rotation steps, each row followed by its count of steps:
The counts run from 0 to 373.
[118 123 127 116 157 143 114 120 129 176 131 162 116 109 119 143 121 161
 135 147 108  21 123  96 175 135 122 155 156 174 135 121 152 136 131 155
 117 130 117 144 151 146 120 133 116 111 157 145 114 125 120 110 112 127
 105]
95
[142 136 118 129 131 140 136 129 136 160 110 163 113 105 108 164 121 171
 153 136  97  34 120  90 160 136 131 156 147 172 150 113 140 126 125 143
  98 153 127 136 145 126 112 113 133 118 145 131 124 151 123 111 103 158
 102]
364
[123 110 107  93 153 147 132 130 116 156 123 180 103 140 119 169 167 141
 144 114 112  90 117 123 145 139  91 118 166 157 149 114  92 141 132 126
  94 122 119 113 126 153 155  91  96 145 157 125 102 141 115  86 171 112
 107]
132
[100 138 114 118 177 124 109 127 123 162 145 170 105 140 121 158 142 157
 125 104 122  38 117  86 152 120 122 115 147 149 125 114 142 153 136 135
 103 149 143 153 128 115 150 138 112 121 171 129  88 137  96 117 124 117
 110]
253
[130 135  92 105 173 151 117 120 109 171 129 159  92 106 124 164 130 156
 111 134 112  58 107 123 162 124 129 144 140 134 144 126 138 150 158 113
  86 150 150 133 122 113 119 121 109 118 137 121 134 147  93  85 137 119
  96]
18
[127 119 105 105 152 129 127 102 139 134 140 150 104 108 120 160 121 163
 133 157 113  31 141 105 174 139 138 127 141 143 155 106 142 159 145 147
 126 133 122 163 131 149 147 134 122 131 168 120 132 142 126 118 143 172
 106]
92
[151 104 103 105 131 133 145 130 122 148 123 181 106  99 116 174 150 159
 148 127 105  83 131 141 153 150 118 122 146 171 168 131  92 128 139 128
  83 125 117 117 137 151 129  78 112 134 133 113 128 157 112  89 159 150
  98]
123
[111 120 107  94 154 123 132 122 125 150 134 171 104 145 132 162 152 140
 148  92 118  69 117 136 138 138 102  89 134 187 131 121 126 143 128 125
  85 124 127 140 127 157 155  89 101 136 159 104  92 147  90 108 155 130
 104]
241
[111 114 109 104 173 112 124 127 135 155 136 155  99 148 114 150 129 143
 117 122 118  38 111  86 158 120 119 120 153 150 150  90 141 161 124 140
 122 142 118 156 135 146 160 140 118 134 173 104  94 142 125 116 149 138
 124]
344
[120 135 111 110 156 159 112 119 133 121 117 160 105 135 114 159 150 152
 113 148  94  43 126  93 171 141 114 129 157 135 153 107 136 177 154 120
  95 122  97 137 131 137 141 127 111 142 176 136 127 126 115  89 156 121
 106]
276
[147 119  75 108 132 159 132 123 122 129 126 163  99 111 132 180 151 151
 130 146 106  66 120 114 154 138 129 112 144 139 170 122  93 134 150 119
  91 108 144 137 126 146 130  93 116 143 136 118 130 133 124  82 180 161
  96]
32
[144 132  83 122 134 161 116 142 102 163 126 184 105 100 117 165 140 167
 132 139 122  55 117 102 153 127 113 131 131 149 143 136 103 111 140 126
  88 133 169 126 137 128 107  97 131 106 109 129 122 145 106  99 146 138
  93]
36
[126 140 110 120 144 162 125 117 128 157 120 150 116 103 126 152 125 153
 141 123  96  40  93 104 155 119 129 154 174 181 140 134 138 131 139 146
  84 133 112 140 153 132 104 108 103 120 152 142 115 123 133  85 121 128
  94]
12
[121 140  93 136 156 129 124 134 127 156 143 166 106 138 118 164 151 171
 138 109 125  50 115  58 154 121 111 105 172 140 132 123 116 129 133 150
 120 137 159 148 124 130 158 134 126 130 158 120 103 148 145 109 148 133
 118]
152
[133 129  88 117 139 143 122 127 133 131 142 171  96 134 120 171 152 160
 141 131 129  50 135  82 152 136 113  80 140 139 137 112  99 140 134 143
 124 107 164 149 122 155 163 109 129 137 148 122 106 129 130 125 167 167
 112]
58
[114 140 121 107 158 150 126 117 134 168 115 144 121 124 127 150 122 139
 143 114  94  43 101 110 162 119 115 143 166 192 131 136 153 138 137 140
  82 140 107 140 145 142 118 112 106 135 163 136 104 134 123  92 122 120
  91]
4
[143 126 104 109 157 130 132 111 136 136 123 163  90 115 114 170 129 160
 127 143 104  40 135 107 164 139 139 129 129 142 170  94 137 157 153 123
  91 161 131 155 122 122 146 120 129 126 154 100 140 167 107 118 136 170
 113]
361
[110 112 101  85 167 129 118 125 115 152 138 176 103 154 130 170 157 141
 144 112 133  61 115 123 146 139 105  92 150 147 144 104 116 149 123 137
 115 124 145 131 114 150 168 101  96 146 173 116  85 129 104 113 151 131
 120]
234
[100 134 139 111 156 136 113 123 116 170 138 155 117 126 111 138 114 149
 137 136 107  25 124  96 172 124 105 138 144 181 121 119 154 140 126 149
 110 136 116 137 151 155 120 129 120 111 153 140 103 127 105 116 120 120
  99]
87
[110 121 128  83 163 125 120 108 134 140 134 157 103 134 125 143 128 138
 126 139 100  48 134 136 167 140 107 120 126 182 135 115 156 159 141 127
  97 137  90 145 136 163 135 105 104 138 161 114 118 141  98 112 155 136
  99]
90
[139  99 104  86 158 134 131 117 116 146 123 177  92 111 123 172 145 150
 132 145 108  76 128 150 162 150 118 131 143 150 168 110 106 150 149 121
  83 131 114 122 125 144 141  98 103 138 143 112 142 153  93  93 166 137
 102]
116
[128 123  99 108 132 176 126 150 111 159 113 168 116 127 118 157 152 141
 138 129 102  67 102  99 145 124  92 135 163 162 137 120 105 126 121 128
  90 105 137 112 147 160 114  77 113 134 133 148  94 113 117  85 156 111
  99]
38
[131 139 112 123 126 151 130 116 144 124 126 165 106 105 114 165 136 150
 135 137  87  52 139 111 161 144 127 116 132 179 146 145 128 138 159 121
  67 126  98 154 147 144 115  98 124 127 143 119 139 145 112  95 154 159
  89]
274
[116 131 106  93 145 142 121 137 108 146 132 173 111 153 115 157 146 135
 138 119 112  75 132 108 143 133  78  84 131 172 128 119 112 133 128 117
  93 113 134 132 132 163 144  75 120 138 138 115  93 134 106 119 184 122
 104]
56
[120 147 115 122 147 130 119 133 118 158 148 169 105 119 107 149 125 166
 151 122 127  38 142  93 162 125 107  93 121 187 114 139 141 119 124 141
 113 129 160 150 144 150 123 108 140 110 119 111 111 148 108 136 136 153
 101]
70
[140 119  77  93 165 153 119 127 107 150 128 172  85 120 124 170 151 147
 115 145 116  79 117 124 152 130 110 118 135 120 160 110 105 158 153 109
  87 130 151 126 116 129 134  99 106 139 133 119 127 138 101  88 179 130
 102]
33
[121 122 107 111 145 142 133 132 126 157 126 173 117 143 116 168 166 141
 150 101 107  80 108  96 148 139  89 109 177 167 136 127  94 129 116 136
  96 117 120 118 133 159 153  91 104 143 155 122  89 135 134  93 171 117
 114]
140
[123 104 110  85 140 148 122 131 113 167 126 174 113 136 126 160 143 143
 156 126 121  61 109 134 145 129  91 120 164 179 136 112 114 125 110 147
 104 112 135 109 141 166 138  76 100 134 142 137  80 117 114 106 136 125
 103]
223
[127 103 127 100 152 145 126 129 112 179 122 173 107 107 116 151 133 147
 143 142 103  55 117 136 164 133 103 163 159 171 146 122 122 139 127 132
  87 130 106 106 150 144 116  95 105 115 141 136 120 135  99  90 127 100
 101]
113
[117 118 105 110 166 127 119 137 113 183 155 161 104 136 109 140 133 156
 133 121 135  42 109  77 160 109  97 122 161 152 124 111 128 130 112 155
 137 136 156 143 133 147 147 134 122 121 149 118  86 135 131 120 143 128
 121]
329
[123 133 114 101 140 159 129 122 137 133 119 135 111 133 122 146 118 138
 134 146  83  37 116  85 173 128 114 122 157 173 142 116 143 144 139 130
  96 121  97 151 147 163 117 103 120 144 160 122 115 122 148 106 166 150
  99]
182
[134 142 105 128 137 170 116 129 120 160 125 169 117 103 106 152 144 172
 137 161 104  37 128  81 180 132 111 156 170 144 143 142 117 131 136 148
 103 123 134 119 146 134 111 119 128 116 137 154 135 126 130  98 132 128
  98]
288
[115 145 116 113 166 121 114 127 120 166 150 172 105 118 115 144 117 165
 135 135 126  36 145  98 165 125 106 104 111 178 112 133 156 130 134 136
 110 144 150 149 141 135 124 119 135 109 127 112 118 156  94 130 130 146
 101]
78
[139 124 103  96 163 133 128 112 127 141 113 171  94 120 114 176 132 156
 128 147 102  54 126 127 166 144 126 134 130 136 162  99 130 160 154 111
  87 157 131 135 113 120 138 107 120 139 158 105 144 165 103 106 139 152
 105]
369
[133 109 109  69 143 157 124 126 108 158 118 168 103 126 123 148 121 139
 142 154 103  68 125 149 164 134  99 129 138 166 149 113 123 141 138 119
  88 116 124 117 132 163 119  68 110 142 128 121 112 133 109 102 161 135
  99]
207
